One turn sends every row of this set to another row. A few are shown first. Where does it send the rows asked after them?
K_103: [-12.8 -27.1 -24.8  -7.1  10.4  10.8  21.1  38.9  27.3 -14.1   4.7  14.6
   2.4]
K_673: [ -2.4 -28.6   6.3  -2.7  12.0  21.1   9.4   6.9  -6.0  17.5  -3.1 -11.4
  -6.5]
K_278: [  5.5 -17.4 -14.6   2.4   7.6  -0.5  39.3  15.0  18.1  -0.1   7.6  30.7
   6.1]
K_926: [ -4.0 -14.1 -10.9   3.2   6.8  11.4  12.5  13.6 -29.5  -2.9  -0.5  13.3
   1.1]
K_146: [ -6.3 -18.9  -2.5   6.5   9.0   8.9  21.1  -1.9 -15.4 -19.6   3.1  -8.8
  -7.8]
K_890: [  8.5 -20.3  -1.7  -9.5  12.5  12.0  21.2   3.3 -15.6  13.9  12.2  15.2
   1.3]
K_705: [ -3.3 -28.9 -12.0   1.6  17.2  33.0  20.5  30.2  35.2   1.3  -4.4  -0.7
  -6.7]
K_534: [ -5.4 -25.6  -5.0  -7.2   7.9  12.7  12.5  13.4  11.9  -2.8   0.2   5.2
 -35.4]
K_857: [ -6.5 -17.2   1.8  23.9  10.4   2.1  35.6  13.8  -6.2  -7.8   8.6  -1.4
   6.2]
K_739: [ -3.9 -35.1  -5.4  -0.7  11.3   9.5  10.6  13.7  14.5  -9.8  16.1  13.2
 -27.0]
K_249: [-15.5 -17.2  -0.4   1.9   9.6  22.3  29.8   7.3  -2.1  -4.3 -15.1 -17.0
  16.0]
K_916: [  1.6  -4.6 -16.3 -19.2  -3.0  27.6  16.5   0.8  17.7   3.3  18.7  15.7
   0.5]
K_487: [10.4 -9.7 -6.6  2.9 16.1 12.3 12.6 -7.9 13.8 20.8  8.5  5.3 10.7]
K_695: [-18.6 -10.3 -31.1   7.9  -2.1  13.4  12.3  29.5  -9.9  -6.8   4.3   3.2
 -10.1]
K_44: [ -6.2 -19.2  -5.5  25.5  10.3   5.0  26.9  -1.4  19.8   4.9  -8.7  -9.5
   2.7]
K_69: [ -5.9 -33.3  -6.9  -6.3   9.7  22.2   1.4  10.1   6.6 -25.2   5.8  11.8
 -18.9]
K_497: [ -2.9   1.1 -33.7   3.0   8.4  28.3   9.7  13.2   0.3 -12.8   5.2  19.2
  15.0]
K_353: [ -9.8  -9.0 -25.0  -7.4  -7.7  26.1  13.2  17.4  29.7 -10.3   3.6   5.6
  20.2]
K_366: [-12.0 -29.0  -3.1   4.9  13.6  -2.3  16.2  14.4  17.0 -13.9 -10.4 -19.1
  -1.1]
K_973: [ -2.6  -5.2 -40.5   8.1   7.3  27.1  15.2   8.9  -9.3  -2.8  -3.2  -2.3
   8.5]
K_258: [ -4.8 -20.2 -25.6   0.6   9.1  13.8  17.2  14.5  40.3  -5.5  -3.6 -12.8
  -4.1]
K_275: [ -5.5 -22.5 -21.0   8.6   6.1  -6.4  14.3  13.0  -0.9 -11.7 -21.9  12.7
  15.4]
K_28: [-17.7 -23.4 -13.3  13.8   5.6  23.6  27.0  35.5   4.3 -11.2  -0.7 -16.7
   3.1]
K_442: [ -6.1 -31.2 -11.3  -3.4   4.9   5.0  -7.5   4.8  17.3 -11.8   4.9  13.9
 -17.5]
K_451: [ -7.2 -32.5 -37.0   4.5  17.7  21.2  38.9  24.6  11.2 -10.8   2.2   0.2
   7.7]
K_119: [ -2.1 -24.1   7.1   3.7   5.6  18.1  19.8  12.7  28.5  18.8   3.1  -8.7
   9.4]
K_221: [  8.2 -28.0   7.3  -0.9  18.2  21.7  34.9   4.9  -2.4 -13.4 -10.9  10.4
  11.3]
K_166: [ -2.7 -23.4 -16.6  17.0  26.2  17.7  24.7  23.8 -15.9   5.1   5.3  -5.9
  -1.1]
K_460: [  7.7  -7.6 -27.9   3.2   9.1  23.9  15.4   4.0  12.7  25.4   6.7  12.9
   9.1]
K_850: [ -3.1 -16.8 -11.7   4.4   7.9  37.6  13.9   9.0  25.8  -1.9 -13.0  23.8
  19.4]
K_391: [ -4.4 -21.0 -11.6 -16.6   2.4  14.1   0.2   7.0  19.7  -4.1  -4.4  12.1
 -25.9]
K_556: [ -4.5 -29.8 -37.1 -15.8   6.1   4.1   6.1  16.0   0.3  -4.3   6.0  17.6
   7.2]
K_152: [ -7.9 -22.6 -16.4 -13.8   5.2  21.2   8.7  14.5   7.5 -17.8  -2.6   7.2
 -29.5]
K_772: [-10.2 -12.6  -9.4  13.0   7.3  31.2  12.2  18.5  30.3 -15.6 -14.6  -7.0
  -5.4]
K_429: [  1.1 -21.6   3.2   4.5   7.1  11.3   9.8  10.8  12.9  14.9  -0.9  25.1
  25.0]
K_946: [-21.1 -14.4 -33.7  -1.6  -0.1   4.5  22.5  25.5  12.5   5.8  -7.6   5.4
  19.5]
K_55: [  1.9  -4.4 -22.1  -7.5  -0.8   2.5  15.0   2.4 -10.2   1.0  13.2  23.3
   4.9]
K_213: [ -3.3 -15.2  14.2  -3.1   8.7  25.8  16.2  11.7  32.4 -12.0  -2.6  12.7
   4.1]
K_971: [ -2.4 -23.9 -29.5 -10.2   8.4  14.3  24.0  14.2  -0.8 -20.1   7.5  10.3
  27.3]
K_100: [-8.5 -8.4  0.4 -2.7  4.7 26.7 40.9 15.3 21.6 13.0  7.4 15.1 12.2]
K_722: [  4.3 -12.0  -9.9  17.8  17.3  32.6  27.4   9.0  -8.4  15.6   1.9  -4.6
  -2.6]
K_591: [  0.4 -17.1   9.9   3.5   6.5  19.5  15.1  11.5   8.4  12.1  10.5  33.0
  -5.5]

K_673 moves to K_695
K_103 moves to K_213
Where do these go?
K_278 moves to K_221
K_460 moves to K_722
K_926 moves to K_55
K_119 moves to K_28
K_258 moves to K_705
K_487 moves to K_166
K_100 moves to K_249
K_69 moves to K_442
K_556 moves to K_591
K_534 moves to K_152
K_429 moves to K_857
K_451 moves to K_850

One turn sends every row of this set to another row. A few are shown first. Where does it send the rows asked after them?
K_443: [ -5.5  -8.1 -10.3 -14.3 -14.7  10.1 -18.9  -1.7   0.3  15.6  -2.4  -3.3
   4.2  -6.2  -7.8  20.9 -15.6 -20.7  -0.8  -8.2   6.7  15.0 -17.4  -1.5
  14.1 -16.3 -13.5  -8.1   2.8  11.1 -13.9   2.3  -0.7  10.5  -7.5  -5.0
  19.2   6.0   8.1  11.1   4.6  13.6  11.8]
K_936: [ -6.7  -2.1 -11.3 -15.2 -11.5  13.0 -18.9  -2.0   1.2  16.9  -2.1  -1.9
   3.1  -6.4  -7.1  15.5 -15.4 -23.7   3.6 -10.1   5.7  16.1 -17.2  -2.0
  11.9 -15.1 -13.5  -7.7   5.0  11.1 -12.2  -1.1  -3.4   8.7  -9.6  -5.5
  19.5   6.2   7.1  15.5   5.5  13.9  13.4]
K_861: [ 10.9   3.7  -4.9   0.6   5.6  -9.9  -0.1   1.5   1.5 -26.2 -10.0   2.6
 -11.0  12.9   0.2 -13.8  33.9  23.1   2.2   1.1 -12.9   3.5  10.6  12.8
 -14.6  -0.8   6.7  -8.3 -16.5  -1.8  -7.1   4.1   0.2   9.0  19.4  -3.7
  -9.6  -0.6   7.7 -16.6   1.7 -20.0   5.4]
K_315: [  2.9   8.9  -4.3  -0.1  12.3  -7.7   0.9   2.1   5.4 -22.0  -7.3   3.3
 -13.2  16.2   2.3 -25.1  35.1  16.4   5.0   2.2 -16.6   4.1  11.7  13.3
 -17.9   1.2   7.3 -10.2 -16.3  -2.3  -5.0  -0.5  -4.6   5.6  12.4  -2.6
  -9.5   0.0   1.1 -10.0   5.2 -15.6   9.2]
K_202: [ 10.8 -17.3   0.5   0.5  20.7  -8.8  19.4  13.9   4.2  -7.0  15.7  -6.7
 -10.1   3.2   5.5   4.6  19.2   5.8  26.7  20.3  -4.2 -26.5  -0.3 -10.8
   2.4   0.3  -5.7   1.4   8.9   3.6   7.0  -1.8 -10.2   0.7 -10.7  15.0
  -5.9  -5.1  -1.3  12.8   0.7  -3.4 -12.2]
K_835: [  6.9  11.6   0.2  11.9 -16.6   1.4  20.2  14.1  14.3  -4.4  -2.7  12.3
   6.0  22.2   7.9  -9.9   3.2   8.8 -17.5  -4.4   1.0  -9.3  18.0  -8.4
 -18.5  -4.5   1.1  -4.5   6.1  -2.5  17.7  11.0  -1.9   2.4   4.5   0.4
 -18.8  15.5   3.3  -9.7 -20.4  -7.5 -17.4]
K_160: [ -5.7  -2.4  -4.4 -10.4 -15.6   4.5 -14.9  -9.0   1.3  19.9  -1.8  -4.4
  11.2  -9.8  -7.7  15.0  -8.5 -24.0  -3.8  -9.6   4.1  24.5 -20.0  -0.3
   6.4 -17.0 -10.5 -11.4   2.5   6.3 -20.1  -2.0  -2.9  10.2  -6.0  -3.8
  18.2   0.9   7.9  10.9  10.5  14.4  12.2]
K_191: [  2.9  23.3   3.0   7.0   8.4   6.2   1.4  -3.3   5.5   4.6  -0.1  -1.5
  13.1   9.9  25.1 -23.3 -14.7   5.5  -9.5   9.2 -20.4 -11.6  -5.5   9.3
   8.9   9.9 -11.9   3.9 -10.1 -11.9  13.9 -17.0  13.6 -10.2   1.4  -1.3
 -16.5  -7.8  -2.7   0.9  19.4 -22.4 -11.6]
K_521: [ -1.4  14.3  -4.8   8.0   2.6   0.3   4.8 -13.3   1.8  -1.4  -6.4 -12.4
  22.4  14.2  12.3 -11.0 -13.9   3.8 -21.5  -3.4 -16.4 -12.2  -8.3   9.1
  -9.3  10.5 -11.9 -10.5  -9.9  -9.0  16.1  -4.5  19.9  -8.9   2.0 -10.6
  -3.8  -8.7   0.0 -23.3  13.8 -15.5 -21.0]
K_700: [ 23.2 -18.4   4.9  -2.9  10.4 -10.4  12.0  16.7   8.9  -8.2  16.9  -4.5
 -11.3   3.3   6.0   8.2  19.8  12.6  20.5  17.0   0.0 -27.7  -3.6  -9.5
   3.5   4.1  -6.5   5.0   6.6   2.5   1.1  -3.2  -8.3  -0.3 -14.6  11.1
 -10.4  -5.3   4.6  11.2  -0.3  -7.1 -12.7]
K_811: [  6.0  18.2   1.7   6.7 -19.1  -4.6  15.1   9.2  17.6  -4.8   1.4   7.8
   5.9  19.2   0.4 -16.5   0.6   8.5 -18.4  -5.8  -1.6 -10.0  20.8  -6.0
 -18.5  -1.8   8.3  -8.6  14.8  -2.9  14.8  12.4  -4.0   3.3  -3.5   2.3
 -17.9   7.0   5.5 -10.6 -13.4 -17.9 -12.6]
K_397: [  9.2  17.8  -6.3   3.5   1.0  12.7   2.2 -10.6  -4.3  -4.6 -12.3  -5.7
  19.2   9.9  13.4  -7.7 -14.1   7.8 -10.2 -13.5 -10.3 -10.3 -10.6   5.8
  -9.0  10.9 -16.4   0.6  -9.2 -10.5  20.4  -9.6  19.7 -10.2   3.4 -12.9
  -9.9  -5.1   8.6 -20.0   5.6 -18.6 -22.9]
K_11: [ -5.3  15.3  -9.6  12.2   1.0   8.4  12.4  -6.2  10.2 -11.3   6.8  20.6
 -14.0  17.8  -1.3 -29.0  25.8   6.1   6.1 -11.0  -0.3   1.2   2.1   3.5
  -5.0 -19.8  -3.0  -2.5   3.4  10.2   1.4  -1.6   5.0   4.9  22.5 -16.4
   9.1   1.1   9.9 -15.4 -20.4  -3.2   7.3]
K_332: [ 18.6 -21.0   5.2  -2.2  12.7 -11.1   2.0  11.9  12.1 -23.7   7.5   2.4
 -12.2  -0.5  18.0   4.2  19.6  10.3  16.2  24.0  -1.0 -17.4  -1.2  -1.6
   4.2   6.3  -7.3   4.3  -3.8  -0.5  -1.1  -9.7 -11.2  -0.4  -6.6  24.7
  -4.6  -8.9   0.2   6.4   6.4  -5.7  -7.9]
K_644: [  0.0  22.3  -2.7   3.2   4.8  10.8   2.0  -7.1   5.7   1.3  -5.1  -4.4
  16.1  16.2  18.7 -21.0 -10.9   0.6 -14.0 -10.5 -14.7 -10.3 -10.9   8.3
 -11.1  15.4 -16.4  -4.8 -12.0  -9.9  18.5 -13.7  16.1 -14.8  -5.2 -15.1
 -10.4  -1.9  -2.1 -12.3  13.1  -8.9 -20.1]
K_725: [  2.8  -2.6 -19.3  -4.9 -26.2  -6.3   8.5  -0.9 -11.7  28.8  -5.0  -4.4
  18.2  -7.0   0.7  13.7  -8.2   2.0 -11.0  12.6  13.2  -2.8  10.1   2.6
  14.9 -19.0 -12.8  -7.7   8.2  -2.0 -14.1   9.3  -5.9  -0.4  -9.4 -13.3
 -14.2   1.8   7.3  12.2  -5.1   4.4  13.1]
K_91: [ -2.3  19.8  -5.3   8.0  -5.2  -1.6   5.1  -7.8  17.2 -10.2  13.2  16.3
 -13.8  17.0  -6.5 -34.0  24.4   7.8  -2.6  -8.5  -0.9  -0.8   2.9   7.7
  -4.3 -16.0   5.3  -8.7   8.6   9.1  -5.5  -0.5   5.7   5.2  10.4 -15.2
   9.2  -6.8  12.0 -18.7 -13.0 -10.3  10.8]
K_577: [ -0.2 -13.1  -1.3 -13.9  -7.2  11.5 -16.5  -2.9   8.2  11.3  -2.1  -1.8
   1.9 -12.9  -2.1   9.9  -8.1 -22.9   1.8  -8.3   1.4  23.9 -28.2   3.1
   3.1  -4.1  -5.8 -10.2  -1.6   6.7 -13.1  -8.9  -0.8   9.6 -10.6   5.7
  28.4   2.0  -1.4   3.9  14.0  16.7   8.0]
K_682: [ -4.6   0.8  -5.7 -11.4 -13.8   8.4 -14.8  -7.7   0.7  20.1  -2.5  -0.6
   8.3  -8.1  -5.1  12.1  -8.0 -25.3   0.2 -12.6   4.7  26.1 -19.5  -1.2
   5.6 -16.2 -13.2  -8.0   1.3   6.2 -17.4  -5.0  -5.2   8.0  -7.9  -5.2
  16.7   3.5   7.3  15.9   9.3  16.2  12.2]
K_29: [ -3.0  19.3  -3.4  10.6  -9.1   3.7  22.6   8.5  11.4  -3.0  -2.2   9.0
   5.8  20.9   3.0 -18.9   0.6   2.5  -8.5  -4.2  -4.4  -7.4  22.3  -8.7
 -21.8  -4.9   5.1  -6.4  13.1  -2.0  22.9  10.6  -6.8   2.9   2.0   3.9
 -15.0  12.1   0.2  -6.5 -15.4 -10.7 -13.4]
K_903: [ 10.6   6.6  -6.3  -0.6  11.0   0.4   1.4   4.3   0.7 -24.8 -11.9   9.0
 -14.6  14.2   5.1 -18.0  35.5  20.3  10.9  -2.7 -11.9   4.6  10.1  10.1
 -15.9   0.5   2.0  -2.9 -19.2  -2.7  -2.5  -2.3  -3.3   4.9  17.9  -6.0
 -13.1   4.9   6.8  -9.2  -1.5 -14.9   5.2]
K_535: [ 16.7 -13.5   2.4  -4.9  13.6 -11.8  12.8  10.1   4.6  -9.0  17.3  -9.0
  -8.8  -1.3  -2.0   3.5  17.1   9.5  24.7  18.9  -4.2 -27.9   0.8  -9.3
   1.9   2.0   0.1   1.1  15.9   3.0   3.2   0.0  -9.0   2.3 -15.9  15.5
  -6.3 -11.9   5.4  10.1   3.1 -14.5 -10.3]
K_871: [  9.1 -18.4  -1.3  -0.3  21.0  -6.9   8.1   5.6   4.3 -24.8   3.6  -1.5
  -9.0  -4.2  12.5   3.2  17.0   5.8  25.9  25.4  -5.9 -17.0   3.6  -3.5
   1.2   2.5  -5.0   3.3   1.7  -0.1   6.0  -6.8 -12.3   2.1  -1.7  28.7
   0.9 -11.1  -0.7   6.4   6.6  -8.2  -8.6]
K_852: [ -1.0  -2.1  -6.2 -11.6 -16.8   9.5 -14.1  -7.8  -2.4  17.5  -4.6  -0.8
  10.1 -10.5  -7.7  17.8  -9.1 -22.1  -0.5 -13.3   7.2  24.6 -20.8  -2.7
   7.4 -18.7 -12.1  -7.1   1.6   7.1 -17.2  -3.1  -3.4  10.4  -3.2  -4.4
  16.4   3.3  11.6  11.7   6.1  13.9  10.5]
K_881: [  0.8   6.1 -22.3  -6.7 -17.9   8.6  10.0   1.4 -15.0  29.4  -7.7   3.0
  13.5  -7.7   4.9   5.6  -8.1  -2.6   2.9   5.6  11.9   1.3  10.4  -0.3
   9.8 -18.4 -17.8  -1.0   9.3  -1.9  -6.0   2.2 -10.5  -4.5  -9.7 -14.5
 -18.2   7.4   6.0  23.1  -7.5   9.0  13.9]
K_403: [  9.1  17.2  -2.4   7.8   5.9  12.9   5.0  -3.8  -6.0  -2.1  -8.8   0.7
  17.3   6.2  23.1  -9.0 -16.4  11.4  -2.9   5.2 -15.6 -11.9  -6.4   4.7
   9.9   5.5 -16.2  11.1 -10.0 -11.8  17.9 -14.5  17.0  -6.5  13.6  -1.4
 -17.2  -6.4   5.2  -4.1  10.0 -25.1 -16.4]
K_115: [  4.8   9.3  -4.8  12.8  -9.6  -0.8   6.9  -4.1  16.1 -13.3   9.1  18.9
 -12.8  17.8  -1.5 -20.1  26.7  12.5  -7.7  -7.7   5.4  -1.1  -0.6   5.8
  -0.8 -18.3   0.0  -5.6  -0.9   9.8  -7.0   1.9   9.9   6.6  20.6 -18.5
   8.2  -0.7  13.7 -23.2 -20.2  -5.7   5.9]
K_909: [ 18.5 -12.5   3.7  -8.1  12.5  -8.9  -0.3   6.3   8.4 -25.2   7.3  -0.1
 -11.3  -5.7   8.5  -2.0  15.4  10.8  23.6  19.9  -3.2 -17.6   1.6  -1.6
   1.6   6.8  -1.8   4.2   6.1  -1.2   0.6  -9.2 -11.8   1.3 -12.2  27.5
  -4.0 -17.4   5.1   6.1   8.7 -16.6  -5.4]
K_750: [  0.4 -15.9  -4.4 -13.4  -7.9  12.1 -14.3  -6.7   2.5   8.7  -5.7  -4.1
   4.6 -15.8  -6.8  15.6 -10.6 -20.3   3.3  -7.8   1.8  22.9 -26.6   1.5
   3.4  -8.3  -5.8 -10.5   0.9   7.1 -11.9  -5.9   1.8  12.9  -5.3   7.0
  29.6  -0.9   3.2   0.0  11.3  13.5   5.8]
K_551: [ -7.4  -3.7  -9.5 -15.1 -14.0   7.0 -20.2  -1.7   4.4  18.5   0.1  -4.1
   4.7  -4.3  -8.0  15.5 -15.1 -22.6  -2.3  -7.3   5.9  14.4 -16.7   0.3
  13.2 -14.8 -11.0 -11.2   5.1  11.1 -15.6   1.2  -2.5   8.9 -11.8  -4.8
  20.0   4.1   5.4  12.6   7.3  13.1  13.4]
K_931: [  4.6 -11.0  -3.7 -16.7  -8.8  17.1 -17.6  -4.3   3.8   9.0  -5.7   0.3
   1.8 -16.8  -4.6  11.8 -10.7 -19.7   7.8 -12.8   4.4  23.6 -28.5   1.7
   2.7  -4.7  -7.2  -6.4   2.0   6.6 -11.2 -10.0   0.2  10.1  -8.6   5.7
  25.7   1.2   4.9   4.6  10.2  13.2   7.9]
K_634: [  5.6  11.3   0.9  12.3   1.5  -3.8   4.0  -6.0   1.4   0.0  -2.1  -6.8
  19.4   8.5  21.5  -8.0 -15.2  11.7 -19.3  14.5 -18.4 -14.9  -6.4   9.2
  12.4   4.8 -10.7   0.2 -12.3 -11.1  11.1  -7.6  20.1  -4.0  10.9  -0.3
 -12.3 -11.5  -0.5  -9.8  16.8 -24.7 -15.1]
K_151: [ -5.4   8.7 -17.5  -8.1 -19.4  -4.2   6.8  -1.3  -6.1  34.5   0.6  -3.0
  14.1  -5.2   2.2  -4.1  -8.1  -5.8  -8.0  12.0   7.3  -0.9  12.7   4.8
   9.3 -16.3 -10.4 -10.7  12.5  -1.2 -12.4   4.4 -11.9  -4.1 -20.5 -13.4
 -15.0   0.6  -0.3  21.6   2.5   7.3  19.0]

K_871 moves to K_332
K_903 moves to K_861
K_881 moves to K_725
Where do these go?
K_443 moves to K_551
K_644 moves to K_397
K_700 moves to K_535
K_835 moves to K_811
K_11 moves to K_115
K_577 moves to K_931
K_634 moves to K_191
K_682 moves to K_852

